Each path below is one point turned by a fixed rotation once a step. After each direction that follows a path, write how fast that rotation turns it, in degrees a step (0 if it stays still).
Each turn is a multiple of 5 degrees from 10 to 175, or 0.
Each row of a path follows its step; steps can be skipped.
Path 1:
step 0: [-13  15 -11  21   0  -2  10  -9   0   4  -1   2 -10   7  12   7  27  -5
 -26 -20  11 -11  -3  22 -12  -9  -2   1   3   4  20 -23   4   2 -20 -19
  -3  -9  20  -7  -9 -10  -2]
step 1: [-21   6  -2  -3  -9  -4  -8  10  14 -10  -3  -9 -21 -10 -13  -4  -6 -24
 -19  -5  12  14  -6  10  -3 -16  11   1 -15  -3   1 -21 -12 -15   2  15
  -1   8  13  14 -26 -25  -1]
step 4: [ -3  14   7  13   2  11 -27  11  18  -9  -7  -7 -23   1  -7  -8   1  -4
  16 -20  -8 -10   1   8 -41 -13  14   3   7   3   6  -6  -6  -5  -4  16
  15   4   9 -13  -4 -16  -6]
step 8: [-23  -1  -3  -4  -9   2  -1 -12 -10   2   7 -10 -17  25   7  16  17  -9
 -26   0  21 -13  -1 -10 -23  -2  24   6   0 -15  12   3  -4  11   3   6
  23   4  18  -7  -1   6   7]
step 9: [ -8  24   7   4  16  -2  -6 -10   5  -6   8  -5   3   4   4  -5   8 -10
 -28   5   6   8  -3   8 -14 -19  -6  12 -21  -3   0 -21 -10  18   4  -5
  -1  -1   5  24 -33  21  -4]
step 10: [-16   9   8 -11  19 -18 -16   8  10  -8  -5  -2 -31 -14  20   5   2  -5
   2 -17  14  10   6 -12 -15 -11 -10 -10  -1 -13   6 -12 -11  -9  29  -9
  -4  19  12  -8  -4   6  -5]
step 11: [ -3  18  18  -8  -5  -6  -1  -9   4   8  -4  -9   3   2   9 -12  22  16
 -20 -16   7  -5   1 -27 -15  -5   0   1 -16 -17  21 -14  25   6   2  13
   6   3  18   2  10 -17 -13]
step 12: [  1   7  12  -6 -22  16 -10  -9  21 -14  -2 -21  14  10   6   8  13  -2
  14 -16  12 -10  -3  15 -22 -21  -7  11 -30  -1   2 -14 -20  -4   8   1
   2  11  10   5  -6  -1  -3]
step 14: [-23  14  -2 -18 -16  -4  -1 -25  16  -5   8  -1 -13   2   8  -3  13  12
  -9 -16  -1   0  -2   4   3 -16  22  -9   8  -1  26   0   7 -21   0 -10
   1   3  14  26  17  -7  10]
step 15: [ 11  22 -24 -18   8   5 -21  -2   1 -10  -4 -17  -9  24  -7 -14  16  -1
  -6   2  10 -16  -3  17  -8 -11   2  11 -14   4  20  -6  -7 -19  -8   6
 -12 -19  14   2 -11  -7 -10]
step 16: [ -7  -3 -10   9  15   6 -11  -7  10   3  -8 -17 -22  -1   5  19   4 -20
  -2  -6  25 -17   0   0   5   4  20 -10  -9 -12 -11 -28  -3 -22 -12  -4
   9   2  24   8  -2  17   3]
Speeds:
[ 1  5 -1 -4 -5 -3 -4  3 -7  3 -2 -2  2  1  0  6 -2 -5  1 -4 -5  2 -1 -2
  6  0  2 -3 -4  4 -4 -8  5  0  2  3  2  3 -3 10  0  0  4] => 170
[ -4   1 -10  -1  -4   2   2   0  -1   0   4   1   7  -1   5  -3  -5  -9
  -8   4   3  -4   0   1  -2  -2   5  -3   0   6   1   6  -2  -1   2  -5
  -3   2  -1   2   1  -6   0] => 55
[ 2 -3 -5  7  3  1 -7  3  5 -4  1  4 -5 -3 10  0 -3 -3  0 -2 -4  4  0  2
  1  4  0 -1 -1 -2 -1 -7  2  1 -6 -3 -5  8  1 -3  1 -2  3] => 115
[ 3  0  2 -4 -1  5 -1 -3 -1  2  2  7 -3 -3 -5 -1  9 -3 -2 -4 -5  8  1 -2
  0 -1  9 -1  0 -2 -3  5  3 -2  3  1  0  1  4 -5 -3 -8  3] => 110
[ 2 -5 -7  3  0 -2 -7 -4 -6  0  0  4 -4  2 -6  6 -2  1 -5 -4 -2  3 -7  0
  4 -5 -1  1 -3 -3  2  5 -6  0 -6 -3  1 -4  3  3  5  2 -4] => 45
[-1  8  3  1  5  1  0  1  0  8 -2  9  0 -4  5  1  1  6 -1 -3 -1 -2  5  0
  6 -3 -1 -4  6 -1  1  3 -6 -2  3 -6 -3  5 -5  4  1  3 -3] => 100
Path 2:
step 0: [  3 -20   9  11  18   5  12 -10  -5   0  10  -3  -3 -17   9 -34  -5  -3
  -7  -4  -9   7 -13  -4   9   7 -11 -10   9  12  -5   1  20 -11 -36 -24
  -4  28  -1  -8  12   2   6]
step 3: [  4 -12   5  15   5  11   0  -4   4   5   7 -23   9 -43  13 -32 -28 -11
 -17  -1   1  -3 -15  -5  -3   5  -2  -2 -11   8   0   1   3 -11 -13 -17
  -4   5 -20   5   3   5 -17]
step 4: [ 14 -23 -15  20  11  26  -1 -24   7 -12  23  19   9  -9  25  -9   0  -1
 -14  18   0  -7 -24 -12 -19  -2   2   4   0  -5   2  12 -15  -2 -16  -1
   4   7 -11  -7   8   6 -10]
step 8: [  6   3   7  25  -5  -6   1   1 -19   4  21  23  -3 -10   2  -9  -8   5
 -14  -7 -12  -7 -27   2 -14   2 -18  10  25  -6   8 -12  -1 -13 -10 -20
 -22   4  -2 -11  29   8  -8]
step 9: [-26   5 -10  17   4  -5  20 -32   1  11   2  -2  12 -23  18  -5 -10   8
  12  -2 -31   0 -12  -7  -5   9  -6   1  14 -14  -5 -12  -2  10 -11  -8
 -17 -10  -6  -4  17  15 -16]
step 10: [  4  -5 -15  -5   7   4  13 -11   3 -14   9  15 -15 -17  20  -1  -8  -6
  -8  -9  -9   6 -16 -13  -5  35 -33  -8 -18 -20  -3 -18   9  11   0 -10
 -10   1 -10  -5  22  -1  -4]
step 12: [  7   6 -26  25  -4  11   6 -25 -13   6  19  -6  -6 -14  24  -4  11  10
  14   4  -9  11 -14 -19   9   8  -3  -6   5  10 -16  -6 -10  -1 -22  -7
 -21 -13  -1  -1  17  -6 -21]
step 13: [ -2  -7   1  -7   9  24   4 -27 -19  -4  14   8 -28 -15   6  -9 -14   3
   5  -5  -9  14 -13  -4   8  34  -7   6 -10  -3 -12 -12   5   2 -22   1
 -17  21  -4  10   5  16  -1]
step 14: [ 11   0  -6  29   8  10  40 -26  -3  -9   4   5 -20  -5   5   9 -12  13
  -5  -6   3  12 -34  11   8  18   5  -8   2   1  10  11  17 -16  -6  -6
  -3   1  -6   2   6  -1   5]
step 15: [  8  -5 -11  15  -1  -3  13 -36 -37  10  -3  -5 -17 -12   2 -29   3  -3
   8  -8  -1  -9 -17  -3  -2  13  -3 -11 -10   7  -9  15   2  -7 -13  -8
  -1 -16  11   2  19 -19 -10]
step 16: [ 13  -5  19   5  -2  17   3 -13 -15  -1  -7   0  -4 -14  15 -29  -9  -9
  -4   1  -6   4 -23  -4  13  17  -1   4  13  -9   1   0  17   1 -38 -15
 -19  26  -1   2   7 -14  -9]
Speeds:
[ 1  3  9 -1 -2 -1 -3  5 -2  0  4  0  0 -4 -6 -2 -5 -1 -4 -6  0  3  3 -3
  1  2 -3  6  1  0  3  1  6 -6 -2 -4 -8  4 -5  1 -4  0  9] => 135
[-4 -6 -1 -4  4  1  5 -8  5  2 -5  1 -2  0 -6  8 -4  2 -2  0  1  6  4 -2
 -8  2 -2  3  1  0 -3  1  7 -1  3 -4  0 -2  5 -4  0 -1  1] => 85
[ 0  2 -7 -4  3  0 -1 -4  1  0  2  2 -2 -3 -3  5 -4 -5  4  0 -9  0 -2 -2
 11 -1 -1  4  9 -3  2  1 -1  2  2  6  2  6  1 -1 -1  6  4] => 90
[-3 -3 -4  3 -6 -3  1  1  5  2  2 -1  7 -6  2  5  1 -7 -6  2  0 -5  4 -2
  5 -1 -6  2 -5 -5 -1 -9  1  4 -2 -5  0  1  0 -1 -2 -3 -2] => 45
[-5 -3 -4 -3 -8  0 -5  2 -4  3  0 -9  6 -2 -2 -1 -1 -1  9 -3 -1  4 -1  4
  0  3  1  1  5 -4 -6  5  0 -1 -1 -3 -6 -4  2  1  1 -3 -4] => 110
Path 3:
step 0: [ 12 -14  10  -1 -23  -1  -8  14   2  10  -8   5   7  -7  27   4 -16  -3
   4 -14   4  -3   4  13   6   8   0   0  -9  34  18 -17  -5  16 -10 -11
   9 -11   0   1   0 -16   3]
step 2: [ 18  -9   3  -4   6  13  -8   6 -24  17   6  -5 -13  -7  13   0  -2 -24
  11  15  19  10 -16  -7  -2  10   2  -6   1 -10   4 -16  -2 -12  -1  -6
   0 -21   5  20  -1 -10 -22]
step 3: [  4   1  -2  20 -27  18   8  -9  -7  -3 -19   2 -17   7 -12   7  12   1
   3   1  22  -6   1   0  18   1  23  -9   1  10  12 -12  15   1  -3   0
  14 -18   2 -14   1  15   9]
step 5: [  9   6  -4  -3 -32  -8  20   0   0  17  13 -15 -12 -12   6  -4  -5  -3
 -10  -1  -4 -12  -5  17   5  24   6  21  -5  18   4  -5  13   8   7  -8
   2 -13  16  14   6 -11  -3]
step 7: [ 12  -4   7   6  -2  12  17  -4 -12  17  -3 -12 -13   8  -7   5 -13 -10
  17  -1  16  -7  -1  -9   4   4 -24 -17   5 -10  -5 -18   6   3  -2 -24
  -1   0  29  16 -12   4   9]
step 8: [-12  -6 -12   5 -34   2  -1   0   0  -5   5  -1 -28 -12   8  19  -6  -9
   1 -12  16   1 -13 -11   6  -3   1  -6  17   9  20 -10  -7 -25   7  10
  15  -9  -4  -6  -5   1  -5]
step 9: [  4  -3 -13   7   1   9  16 -17   6   1  -7 -27 -12  -3  18   1  18  19
  20   1  -1  -4   3  15  22  -4  -2   4  -6 -13  15   6  -4  -8  -6   7
 -13 -16  20  12  14  10   4]
step 10: [ 19 -19   0  -9 -31   6   0  11  -5  17  30   1  12   1  10  -6 -14   2
   7 -20  -1 -20  10  -9  13  -4  17   8   3   0  -2 -14  -4   3  -3  -3
   4  -9   8  12  10  -2  -4]
step 11: [ -1  15  -1 -15 -16  10  12  -3   6 -10 -18  24 -10   0   0  -1 -12  -3
   0 -11  19  -5  -6  21   1 -10 -12  14 -13  11   6 -12  -9 -13   4 -15
  -4   2  26   5  21   9  10]
step 14: [ 10   6  -7   9  -3  22 -12   5 -16   3   8   5  -2  -6  -2  -3  12  -5
   5   6   9 -10 -14  -5  12  -9   2   1   4 -23  33   7 -18 -14 -19   7
  -2 -15  13   9  24   9  -1]
step 16: [  3  11   3   0 -20  -7  29  17   2   5  -3  13  12  -8  12  -2 -12   2
  13   6   6  -6  -2   6  -5  -7   6   6   0  19  10   0  -9 -15  -9 -12
   8 -24  -5 -21  22  13  16]
Speeds:
[ 3  4 -3 -3  5  4  2 -4  0 -4 -6  0 -2 -8 -1 -4 -5  8 -3  3  2  2  3 -2
  1 -4 -4 -3  3 -7  3  7 -2  0 -8 -1 -7  0 -1  1  3  4  1] => 140
[ 3 -1  2  3  1  1  4  0 10  7  4  2  1 -4 -1 -3 -2  3  4  1  6 -8  4  4
  0  0  3  5 -5  5 -1  5  1 -2  0  4  2  7 -5  2  7  0 -3] => 65
[  1   1  -1  -8  -1  -1 -10   2   2   3   1   0   5   0   6  -2  -1   5
   0  -5   8   6   3  -6  -4   5  -1  -1  -2  -1   3  -2  -1  -7   1   6
   0   0  -3   0  -5   1  -2] => 170
[-3  4  2 -3  1  3  6 -1 -5  0 -9 -5  3  0  6  5  3 -1  4 -3 -1  0  5  6
  0  0  9 -7 -2  2 -3  0  0  2 -3  6  0  0 -2  0 -1 -2 -6] => 115
[-5 -2 -1  6  4 -3  3  3  6  7 -3  0 -4 -5 10  1  3  3 -4 -7 -3 -1 -4  1
 -2 -1 -2 -2  5  4  5  1  3  2 -2  2  1  0 -1 -2 -5  2  6] => 85
[-3  3  6  3  6 -1  5  1  3 -5  3 -2  4  4  4 -8  2 -4  6  3  3  3 -8  2
 -1 -2 -3 -1 -3 -1  1 -1 -7 -2 -3  7 -2 -1  7  0  1  5  1] => 145
[ 3  5 -9  7 -1  0  0 -3  0  2 -7  1 -1 -1 -1 -5  5  3 -1 -2  3 -4  3  0
  0  8 -3  1 -4  1 -8 -2 -4  2  6  1 -5  1  8 -5 -4 -1  0] => 175
Path 4:
step 1: [  5   8  -9  -8  -4  13  21   8  -1   4 -22 -12   0   4  22  33  15 -11
   4  20  10   3  11  18   4  -9  -1  -1   5  17 -10  12 -13  -7  19 -13
   0  -9  -1  11 -13 -16  -5]
step 2: [ 12  -9  -9   6 -20  16 -14  -6   1 -21  26 -16  29 -10 -11   7 -14   7
   3  13  14   9  -7  12  -5  -4  -5  -4   0  -4   7 -26   2  -2  -7  -6
 -22 -15 -10  -3   9   0  -1]
step 3: [-20 -10   1  17   5   7 -37  -4 -10   0  -6 -27  -6  11  -7   6   4   3
   5   5 -12 -17  -6 -11   4 -13   3  -6  -8  -5  13  11   1  -7   2   2
  24   7  29   0   6  11  -8]
step 4: [  8 -10  -9 -24  -3  11   8  16  -2  -2  -1  10   7  15   3  -5  31 -19
  -6 -22   3  26  20 -14   3   2  -9  -1 -14   8 -10 -11   8  -7  -5   5
   4   8  20   4   4   3 -17]
step 8: [  2 -15   2  -2  -1 -13  17  -5 -29  -9  -8   3  10 -17   9 -14  -7 -13
   6  11 -12  11 -24 -18  19 -23 -23  -8   9  -7 -10   3  -8  14  -6   0
   8  10   0  -7  14  -6  -7]
step 9: [ -6 -20  -9  17  10  -6  -7  17  12  10 -29  15  10   3  23  17   2 -19
  13   2  16   1   2  14  -1   3  13 -12   2   3  20  -8  -9   3 -21   9
  -8   5   1   4 -16  -7   9]
step 10: [-12   6  -9   6 -20  22  -9  -1  -4  -9  12   4   6   5  -6   3 -12   0
   7   3  13  10  22  11  20 -14  -5  41   5   7 -12   5 -12  -7   6   3
  -5  -2  -9   2  -8  17  19]
step 11: [  0 -11   0  -5   1   9 -11  -5  -1 -10   2 -28 -20 -11  10   5   5   3
   1  -1  -7  -9 -19  14  22  23 -24   2 -16 -16  13   0  -1  -5   2  -1
  -4   9 -13  17  18  13 -20]
step 12: [-13 -11   2  -4 -11  -8 -14  25   2  16  17 -12  17  -8  10 -19  12 -19
  -2 -12 -20  -1  11  -4  -3  10  17 -13  27  12  -1  -1  -2  -7  -7  17
   7  -8   8 -10  16   1 -11]
step 15: [  6  -8 -19  13   5  14  -7  -5 -18  12  -1  -7  12  12  -7   7  -8   9
  -2  14 -19  -7   5  -2 -12   3  13   0   1  11   1  -2  -3  16  11   9
 -39 -18 -15   3  24  -6 -14]
step 16: [ 14 -12  24  -3   7  21  -4   2  -5  -3   1 -11  -2  -3  11   8  -7 -12
  -3  28 -11   3  -1  10  -3 -27  -2  10   9 -20   2  -1  19   4   3   8
  21   1  28 -18   3  -1  -8]
Speeds:
[ 1  1  4 -4  2  7 -5  5  8 -3  0  8  0 -4  2  3  2 -4 -3 -2  0 -3  2 -1
  5  0  0 -4  0  5  4 -8  7  0 -3 -5  1 -4 -5 -1  1 -3 -1] => 145
[-4 -5  0 -5  5  2  2  2 -2  0 -3 -5 -6 -5  2 -1  3 -2 -4  0  8  3  5  6
 -6  2 -3 -3 -3  0  7  6  1  2 -1  0  6  4  0  1  0 -9 -1] => 140
[ -1  -3   0   3   2  -1   0   3   1  -2   3  -4  -4  -1   1  -1  -6  -1
  -5   0  -1  -1  -4  -4   1 -10  -9   1  -2  -8   1   7   9   2  -1  -5
  -1  -4  -4  -1  -1   4   5] => 135
[-10  -4  -3   7  -4  -6  -2  -3   3   0   1   4   2  -2  -2   4  -1  -1
   3  -3  -2  -7   1   1  -1   6  -4  -6   0   1   2   3   3   8   0   1
  -4   0   3  -7   2  -2  -4] => 120
[ 7  3 -1 -6  6 -1  2 -4  1  1  3  7 -4 -4  1  0 -3  3  4  1 -8  0  4 -3
 -5 -3  1 -4 -2  1  0  5  2 10  0  9  0 -3  0  3  1 -1  2] => 45
